128 stands for zero in the data rows.
Some points, one per row:
[172  69 129 119 148  98 181 150 104 144 112 115]
[171 100 154 128 123 120 130 123 133 113 117 117]
[129 107 137 114 126 144 129 133 149 119 119 145]
[105 103 153 128 147 111  92 146 152 128 139 137]
[ 83 136 126 155 149 146 108 106 164  77 159 117]
[ 98 231  76 134  86 122 126 112  82 177 173 128]
[152  78 132 107 151 103 183 132 110 152 104 128]
[156 105 112 158 112 124 140 144 101 120 138 123]
[119 117 137 133 125 139 105 145 155 131  78 142]
[157 137 106 120 109 182 127  73 170 178  84 120]
[ 71  99 138 159 133 134 131 153 167  61 126 184]
[113 120 154 159 122 135 113 140 138 113 115 124]
[143 119 130 119 122 142 110 141 148 136  80 138]
[115 184 104 115  98 129 133 110 123 129 176 127]
[114 190  86 129 102 118 137 128 113 145 153 125]
[122 156 113 118 121 117 132 126 121 131 154 121]
14 more points follow, each with its number after it:
[ 89 199 175 142  93  94  97 152  30 163 178 128] 0
[ 61 118 127 137 157 121 122 137 167  87 117 165] 1
[143 128 119 143 118 163 114 124 148 146  72 123] 2
[163  95 136 139 114 117 139 123 127 115 137 114] 3
[144 112 145 113 136 132 126 115 124 136 143 123] 4
[144  99 114 111 155 110 183 113 131 129 130 138] 5
[159 112 172 126 131 140  94 121 155  91  78 134] 6
[118 130 123 125 117 145 145 128 165 101  93 164] 7
[157  90 108 111 136 102 176 147 133 140 110 141] 8
[118 149 113 115 148 118 136 132 128 118 131 120] 9
[139 129 116 127 116 114 139 130 122 138 142 125] 10
[153  99 127 113 139 137 150 119 122 159 108 126] 11
[118 102 162 132 127 120 111 145 135 128 144 122] 12
[182  92 156  74 144 182 104  80 150 153 110 114] 13
Which three of these numbered points are nearest to each point below, looking only along the 3 directions in which the first points spread most? Their numbers follow each, nearest first.
[ 89 116 206 169 147 119  85 140 102  86 163 119] > 1 12 9
[161  90 119 120 134 121 150 130 130 150 133 124] > 5 8 11
[148  86 125 114 138 118 166 122 115 133 129 140] > 5 8 3
[153 153 105 161 127 167  79 123 154 144  47 106] > 2 13 7
[ 99 118 171 153 150 114  98 130 122  89 157 124] > 1 12 9
[126 118 111 114 107 156 130 128 128 131 161 127] > 9 10 4
[150 127 165 128 123 176  92 112 134 118  98 118] > 2 7 6
[129 117 113 131 143 132 142 114 149  92 145 130] > 12 9 4
